Each path is a new rotation, seen through one point. The rows after it are directions, each followed by how far the rotation turns it, in deg/step (0 if it stays put).
Each turn is a multiple of 5 degrees from 10 to 175, or 0.
Each row of a path follows its step; steps can be skipped.
Rotation 1:
step 0: [ -0.5 -25.2 -13.8   9.0   7.6 -10.9   1.1   1.4  -8.7  20.5  -7.9  -6.5
   7.1  37.6 -19.5  -0.7 -24.4 -16.8   0.4 -34.2 -20.0 -10.7  10.0  23.4
  13.1 -27.3   6.2   3.0  14.2  19.7  15.0 -42.1]
step 1: [ 13.5 -31.9   8.1   0.2   1.6 -13.3 -26.5 -14.7 -18.4 -21.2  41.7  26.1
  -6.3  -1.4  17.2  -6.6 -20.2  -5.8  15.2 -24.0   4.2  14.4   3.3 -30.1
 -24.3  -2.7  10.0  -5.4  -3.7  19.5  22.7  -4.3]
step 2: [ -8.6 -16.4   2.9  10.5  -3.4 -29.4  31.2  25.1   0.6  11.2   2.9  23.3
 -14.4 -18.4  -9.0  11.9 -14.7 -10.6 -33.5 -14.6  16.9  -6.2   7.0 -20.2
   4.3  18.6 -19.6  -9.0   1.0 -27.3  35.6 -14.8]
step 4: [  2.7  -7.8   5.8  21.6  -4.8 -19.4 -26.5 -29.2 -49.2  -7.6  41.4   7.0
   6.0   3.1  10.9   6.8 -27.0   6.3  -2.0 -21.9  -6.4  29.0  -1.5  -2.4
 -16.1  11.8 -19.8   3.3 -14.3  -9.3   3.6   9.8]
step 7: [-25.7 -18.1   8.5   6.3  -5.7  -7.6  -8.8 -40.5 -22.1  -5.4  34.1 -19.5
 -24.7   6.0  11.3  -5.1 -16.4 -20.1   3.6 -41.0 -10.7   5.4  -4.9   8.1
   9.5  19.8 -31.3  11.8   1.2  -1.8   6.7 -14.7]
step 8: [ -5.0 -29.2 -20.5  -4.9   9.2   8.5  20.7   0.3  12.0 -23.7  13.7  29.7
  -7.1   9.4  -3.4  14.1 -19.3 -21.9 -23.9   4.4 -16.3  -4.7  28.1  15.0
 -13.1  23.5  19.8  12.7  10.8   4.9  43.5  -0.9]
step 9: [ -0.7 -22.8 -32.3   0.5  -4.8 -19.7 -15.1  14.3   2.4  44.2  -9.7  24.4
   5.3  14.3  -8.6  -0.8 -22.7   1.1   2.6 -27.9 -29.1   4.3  -6.5 -31.1
  -4.1  20.8   9.1 -16.3 -10.1   4.2  -4.1 -24.5]
step 10: [-12.4 -26.6  14.3  14.6  11.1  -7.6   7.9 -18.9 -13.4  29.1  30.7  -6.8
  -5.1 -25.2  21.9 -13.0 -17.6 -22.2  22.7 -47.4  14.7   3.5  20.0  10.3
   2.0  -8.3  -4.7   4.4   7.9  -0.9  13.9 -12.4]
step 11: [  6.9 -10.3 -15.2   2.5   3.6 -23.4  11.8  22.8 -28.5 -33.5  -6.8  36.3
   5.6  -5.3   7.5  18.7 -23.6 -17.1  -5.5 -19.1  -1.5  -5.2  13.9   9.2
 -11.1  13.4  11.3  12.9   6.4  -7.5  35.7  29.7]
step 13: [  9.5 -26.4  15.4  26.2  -3.5  16.9 -11.5 -14.0 -20.3   4.5  32.5   8.5
   3.7 -11.4   0.1 -20.2   2.8 -19.8   6.7 -29.6   8.9  14.4  13.5  -1.2
 -29.9 -22.1 -20.9 -16.7  22.7  23.1  24.1  -9.9]
step 14: [ -9.3 -10.9  -1.6   8.0 -12.4 -26.6   2.7  26.1 -11.1 -34.7  16.7  30.2
  -3.6   1.7  -2.8  15.8   6.7  -3.9 -26.9 -33.9   1.6 -13.2  -9.5  -2.3
  -6.1  35.8 -30.1  -1.0  -6.5  -9.2  26.5  13.1]
Directions:
[  3.7   2.8  -5.0  -3.1   2.7   1.8   0.4  -0.2  -8.0  -3.1   0.3  -6.2
   0.6  -4.9 -17.3 -16.2  11.8  14.3 -10.2  -5.5  -0.8   6.3   5.1   8.5
 -10.5   6.9 -12.0   1.5  -2.9   2.0  -1.0   6.8] | 40
[ -4.1   5.5 -13.7  -6.9 -14.1  -5.3  16.6  12.0  -1.2  -5.6   6.8   7.7
   2.8  -4.9   8.5   2.5   5.1   4.2 -14.6   5.6  -8.1  -4.9   3.4   4.7
   6.3  -4.5   0.5  -4.1   7.3  -2.1   4.4   0.5] | 120
[ -5.6 -11.9  -3.9   8.7  -2.8   4.0  -3.4   8.1  -1.1   0.5  -3.9  -7.1
   6.7  -7.0   4.7   9.4  16.3  -0.5  10.7 -12.8  -0.5 -12.4  -5.1   9.2
   4.2  -3.0 -12.5   8.5   0.9  -6.3  -1.5   0.8] | 100
[  3.7  -6.7  -2.1  -3.0  18.5   0.7   6.4   7.0  -2.8 -13.3  -4.5   5.6
  -7.3  -9.1  -0.8  15.7   3.1  -2.6  -5.6   9.7   2.1   1.0   6.7 -10.1
   2.0   9.3  -5.4  10.1  -9.9   2.3  -2.3  -1.3] | 115
[-11.4  -7.7 -14.9  -7.1   1.2   3.0   7.3  -8.0  -0.2   2.9  -3.6  -7.0
  -8.5  -0.7   3.0  -9.5   0.3  -2.9   8.4  -2.2  -9.2  -7.3   6.6  -0.3
  -3.0  15.0  16.8   6.9   2.9   0.0  -8.6  -1.1] | 35
[  5.4 -15.1  -8.6  14.3  -2.6   3.3  -1.6  -5.4  -4.0   3.6  11.9   0.4
  12.0  12.0  -5.1   3.6   8.8   6.8  -2.5  16.5  -4.4   2.3   1.0  -4.4
  -6.2  -4.3   8.1   5.0  -3.3   0.4   1.0  -7.6] | 90
Rotation 2:
step 0: [-10.4  28.4  36.5  14.1 -16.3  11.8  10.9  -3.6   2.4  44.1  17.2   6.3
  42.9 -20.3   5.0  16.8  -1.3  18.7  14.0  18.7  31.0 -14.1  -3.5  15.9
   6.6  18.8  20.6  18.5  20.0  -7.5  -5.5 -15.0]
step 1: [-16.1  22.5  -8.4 -10.0 -21.8   4.7  -8.7 -13.4  14.3  30.3  -5.9 -14.1
   8.6 -37.6   4.7 -11.4  -9.9 -16.0 -61.6 -26.6   8.9   2.4   9.9   3.7
   4.6  28.0  -8.3  24.7 -10.8   6.3  28.9  -3.1]
step 2: [-11.8   0.1 -47.2 -46.3 -19.2 -20.6 -10.6 -18.9  -7.7   6.6  -3.5  -6.0
 -17.7  11.6  -3.0  12.0  12.3  -1.5  -9.2  20.2 -14.0  14.2 -15.5 -32.3
 -19.4  23.1 -12.5  13.1 -33.1 -32.6   5.2   4.2]
step 3: [ -5.3 -20.6  -2.7   7.3  48.0   9.1  -3.0 -11.8  -8.5 -12.3 -24.8   8.6
 -20.7  -4.1 -22.9  34.6 -13.9  30.8  28.5  24.2  26.3  12.5 -13.7 -12.8
 -30.0  16.6  -9.5  -7.4  -9.2 -18.5  13.3 -21.1]
step 5: [ 19.0  15.8   6.0  16.4  10.5   6.5   6.0  -9.3 -37.6  19.7  -1.9 -19.8
   5.7  21.8  -3.5 -58.6  29.8 -20.4 -25.8 -21.1   7.4   5.0  -5.4 -27.7
  13.5 -15.4 -10.7 -10.0 -15.8   8.4 -21.2  -5.8]
step 6: [ -1.8  27.4  -2.0 -37.5  22.2  40.9  -7.0  -8.1  -9.0   9.3  19.0   3.0
 -40.8  18.2  29.7 -14.1  25.6 -23.3  19.6  -0.1 -23.4   2.3 -13.3  18.6
   2.3 -13.7  -7.7 -20.7  13.7 -14.5   3.4 -19.2]
step 7: [  9.6   5.7  -6.5 -17.5   9.2 -10.4  -5.1  13.9   5.2   0.2   3.0   1.9
 -13.3 -40.8  34.4  44.9  25.9  -1.7  35.9  -5.3  24.6 -21.8  17.2  -3.7
  16.8  -2.0  31.7 -33.4  20.6   8.0  10.5  -5.7]
step 8: [ 11.1 -16.2 -13.6  29.0 -21.8   7.1 -10.8  -6.6  19.4  -9.2  48.3  15.7
  20.8 -40.1  -9.2   7.3  13.5   7.2 -15.5 -11.9  22.8  30.8  -4.8  -0.6
  14.0  13.3  38.1  -8.9 -14.5  22.5  -7.8  10.2]
step 9: [-30.0 -29.2   6.3  15.1 -25.2   3.3  -7.6 -28.4 -18.5   3.6   0.0  48.4
  -3.1   7.1  -1.2 -27.9  10.6 -15.0 -13.4 -28.7 -17.5  14.4 -17.4 -12.6
  -3.8  17.7  14.1  18.5   1.2 -18.1  26.1  32.2]
step 10: [  2.5 -13.1   9.6 -18.3  -3.3 -19.7   2.5 -13.1  20.7 -15.4 -12.5  -4.7
 -10.6  52.6   6.1  -6.4  15.8  26.6  -9.4  10.4  14.1 -15.5 -15.5  -0.1
   3.4  25.8  -2.0   2.4  38.7 -41.7  40.3  -4.5]
step 12: [  1.4 -23.0 -23.7   9.1 -18.9  10.3   6.9  12.6 -31.9 -40.8 -10.8 -17.4
  -7.5  -4.4 -24.1 -22.3 -16.3 -22.0   1.1  -3.7  -1.1 -19.9   2.2  16.7
  -4.9  -4.2  34.3   2.7 -22.1   2.8 -53.6  -8.0]
Directions:
[ -8.5   1.6  -2.0 -10.1   9.9 -10.6 -19.7   6.1  -2.9  -0.1   5.9   2.5
  -0.9  11.2  -1.0 -13.2   8.1  -2.3   7.4   0.1  -4.5  -2.1   0.9   5.9
  -1.2  13.8  -8.5   0.4  -5.9   5.3   6.4   4.9] | 95
[  6.3   2.1   3.6 -11.3  -0.8  -9.5   1.0 -16.8   7.8   3.5  -7.3  -2.6
  -3.8  -1.1   2.5  -8.8   7.8  -8.3  -4.5  -4.3  -3.5   5.1  -8.5  -1.7
   4.6  -6.2 -10.0  16.3  14.3   2.2   0.6  -5.7] | 85
[  6.0  13.9   2.9  -0.2  -2.7   3.9   2.1  -1.0 -14.6 -10.1  -7.5   0.8
  -4.1   2.6  -4.6   3.6   7.6  -1.7  -1.5  12.0 -12.6  16.5   7.8  -0.2
  -4.5   7.5   2.8  -2.4  11.3  -4.7   6.6   8.2] | 100
[  1.8  -0.8  -2.8  -7.5 -11.7 -22.9  -0.7   2.7 -13.6  -1.8  -5.3  -2.9
   8.2   2.5   2.3   5.3   4.5  -2.5   3.3  -6.0  -2.9 -14.7   3.1  -8.6
   1.7  -3.9   8.7  -2.9   2.0 -12.2  -6.0   2.1] | 140
[  4.4  -4.8   5.9  14.5   9.4 -11.2   2.8  -8.3   2.8  -1.6  -1.9  12.2
  10.6  -5.7  -8.6  -3.4   4.3  -4.6  13.5  -2.6   0.0   9.9   7.3  10.4
  -1.0   1.0   8.6   8.5  -7.4  -5.1  -7.5   0.0] | 80
[  0.7  -5.7   6.7  -8.3 -13.5  -3.3   4.7   7.4   3.4   8.3   4.4  -3.1
  -9.0  -8.6  -2.1  -4.6  -6.8  13.0   6.4 -11.2   3.9  13.3   0.8  -0.9
   1.7  15.0  -0.1   5.6   0.4 -12.1   3.2   7.2] | 45
